Each run below is a few steps of one of 4 hidden systems, one row a step.
In the rows, 128 means zero.
seq 1, R:
[[130 174 125 138  98 126 135 174 144 128 131 124 146 138 126 195 151 180
  121 175  79 149 104  75 107 147  71 155 142 119 116 181]
 [145 118 121 108 110 177  62 159 135 140 169 125 135 168 136 140 129 171
  106 151  96 135  90  95 125 155 135 153 138 127 134 188]
 [146  73 124  94 142 186  58 110 122 149 164 129 120 159 142  72  99 124
  114  99 148 112 116 145 147 137 192 134 129 145 149 140]
 [125  87 123 121 154 126 133  80 106 131 118 130 110 122 130  59 101  75
  139  85 174 105 159 189 144 109 179  98 113 145 136  77]
 [103 146 129 158 143  76 195  91 122 123  92 111 126  96 127 126 123  88
  159 106 152 127 161 167 126 104 120 106 110 137 122  75]
 [111 186 123 161 108  71 201 150 130 111  92 122 138 102 117 184 156 138
  147 164 108 144 144 115 105 122  65 121 126 116 111 123]
 [133 166 124 135  97 134 127 172 149 128 137 125 144 142 127 194 150 186
  121 173  80 146  96  75 106 147  79 159 140 118 118 185]
 [147 108 118 105 111 181  58 159 133 145 167 130 134 167 137 130 122 166
  102 148 105 134  93 105 126 153 142 151 141 127 135 185]]
seq 2, J:
[[117 126 120 156 139  78 169 104 118 122  70 119 150 102 110 117 102  84
  163  75 166  91 144 154 124 108 135  88 154 122 113  86]
 [102 134 127 142  91  47 176 141 132 112  58 103 163 135 135 174 141 105
  185 127 143 131 123 100 102 149  52 104 147 131  88 113]
 [117 148 135 113  84 110 143 177 143 126 121 117 146 156 144 173 161 142
  150 173 106 171 114  71 109 174  39 159 124 135 108 167]
 [143 128 129 109 119 180  84 147 138 145 193 127 105 159 144 137 150 169
   90 182  84 167 109 111 136 143 131 167  92 141 143 175]
 [155 120 127 118 166 210  80 107 124 145 196 147  96 123 125  82 110 153
   78 127 115 117 133 162 154 105 207 151 110 130 170 146]
 [137 110 114 144 170 140 120  81 108 130 128 135 114 102 106  82  94 112
  116  83 153  84 146 190 137  83 212  86 131 125 142  87]
 [111 131 123 157 130  69 174 105 117 117  63 113 158 102 110 126 107  83
  170  74 166  94 142 146 123 111 123  92 154 123 106  92]
 [103 138 125 137  83  48 178 147 132 114  59 105 158 135 135 176 143 109
  183 135 140 139 125  99  96 154  45 112 145 131  86 114]]
seq 3, U, 8 rows:
[[126 166 142 142 145 137 169 115 139 139 171 128  96 103 137 117 154 120
  106 159 105 171 158 146 151 114 123 163  65 139 148 126]
 [132  90 157  79 153 176 101 101 131 143 185 140  77 151 167  63 142 102
  105 148 145 163 155 152 154 146 144 167  72 161 160 116]
 [143  66 128  83 127 169  74 115 121 145 150 129 121 172 154  71 100 116
  134  97 154 123 121 138 143 153 164 133 130 150 140 131]
 [129  95 110 121 109 112  88 142 116 120  87 120 163 153 118 145 102 134
  151  94 147  82  96 113 103 143 135  85 185 120 105 133]
 [123 166 106 180 104  76 158 152 128 116  68 116 173 106  89 196 114 157
  147 116 108  95 100 104  98 112 109  88 184  96  93 140]
 [113 191 119 174 126  87 188 139 129 118 112 124 134  90 112 180 151 144
  128 165 102 138 140 130 109 106  94 124 121 115 127 126]
 [124 159 144 137 147 146 161 112 140 136 172 129  92 108 140 111 156 119
  107 158 108 177 160 143 156 114 127 168  63 140 148 122]
 [132  83 148  79 152 180 100  99 128 144 183 138  78 154 166  60 140 100
  108 143 150 160 152 153 155 143 146 164  74 161 158 120]]
seq 4, V (8 x 32):
[[105 164 125 155 101  52 201 140 130 110  71 115 147 113 124 179 148 119
  168 144 123 141 138 110 104 133  53 112 136 125 101 113]
 [126 190 111 188 135 111 158 136 136 130 135 128 128  85 104 177 147 159
   99 165  80 128 123 141 109  85 130 123 124 109 125 148]
 [157 157 115 148 166 196  93 121 132 142 192 152 109  96 107 124 117 180
   64 137  89 111 121 150 135  84 203 146 130 110 162 161]
 [150  89 122 101 152 199  57 113 121 149 185 141 112 148 134  76 106 135
   99 112 135 113 121 150 149 131 201 146 124 139 158 148]
 [126  66 135  74 112 134 103 124 111 130 112 125 130 177 155  80 114  97
  169  98 175 129 139 124 137 174 121 124 129 154 127 105]
 [ 95 109 134 113  89  54 169 130 122 118  65  98 147 164 152 142 135  79
  197 122 161 148 140 109 112 171  49 113 126 153  92  98]
 [108 171 125 157 108  58 201 143 133 111  73 118 146 107 119 184 152 125
  161 148 119 140 139 111 102 128  61 114 133 118 102 113]
 [131 193 109 188 140 123 152 131 137 134 141 129 121  85 101 175 138 166
   93 164  78 125 119 146 113  83 145 126 124 110 132 151]]

Name the system that made each run.
seq 5:
[[121  71 128  86  99 106 110 133 111 119  86 116 143 176 144 108 111  98
  175 100 176 122 125 116 125 171 109 101 150 140 109  99]
 [ 99 117 134 132 101  49 178 129 127 115  55 102 159 138 138 151 130  80
  193 103 161 131 135 113 115 155  65 101 140 141  90  94]
 [107 184 123 170 126  67 203 125 129 114  88 120 136  92 116 173 142 122
  149 140 121 133 149 130 110 109  85 114 122 119 112 105]
 [138 190 118 178 151 151 149 123 141 139 169 132 113  84 110 151 143 164
   84 162  76 138 131 150 127  85 151 153 106 118 146 159]
 [156 134 121 121 157 208  76 126 133 145 201 150  99 124 126 109 121 174
   71 152  97 124 120 146 136 110 190 152 114 126 169 166]]
 : V
seq 6:
[[122 100 121 131 119  82 146 112 115 116  61 121 158 131 120 122  97  93
  177  72 170  86 129 133 119 134 126  83 170 126 104  90]
 [103 143 131 155 139  72 197  95 123 117  84 112 131 100 126 129 124  82
  169 101 156 124 163 156 124 111 112 105 115 136 116  75]
 [122 173 132 154 144 121 183 114 131 128 155 128  98  94 132 127 150 117
  116 157 108 163 161 154 141 104 123 152  77 134 146 113]
 [138 157 133 129 135 179 109 142 141 143 197 133 100 129 133 138 158 165
   80 184  72 168 123 125 138 122 136 170  83 133 148 170]
 [148 114 115 106 115 185  57 159 134 147 173 131 132 161 134 131 123 172
   96 151  99 136  91 107 126 148 147 152 140 128 139 188]]
 : V
seq 7 (5 x 32):
[[152 146 128 132 176 198 120  92 130 143 189 157  82 100 127  96 121 150
   73 135 107 121 149 170 144  88 193 154 101 130 169 136]
 [124 112 124 135 163 127 150  80 108 132 121 134 103 102 124  63 109  80
  130  98 167 111 173 193 142  97 178 104 104 139 148  74]
 [102 101 137 125 120  69 164 110 113 114  61 113 151 131 129 110 115  64
  186  79 187 113 149 135 128 141  98  96 140 135 105  78]
 [103 113 122 122  79  58 136 158 124 114  66  99 170 163 136 169 136 113
  185 126 146 133 106  87 102 172  56 104 154 131  88 124]
 [132 150 125 125  90 134 112 173 146 128 134 120 149 157 136 193 140 185
  128 165  83 146  88  69 106 157  79 152 149 124 109 186]]
 : J
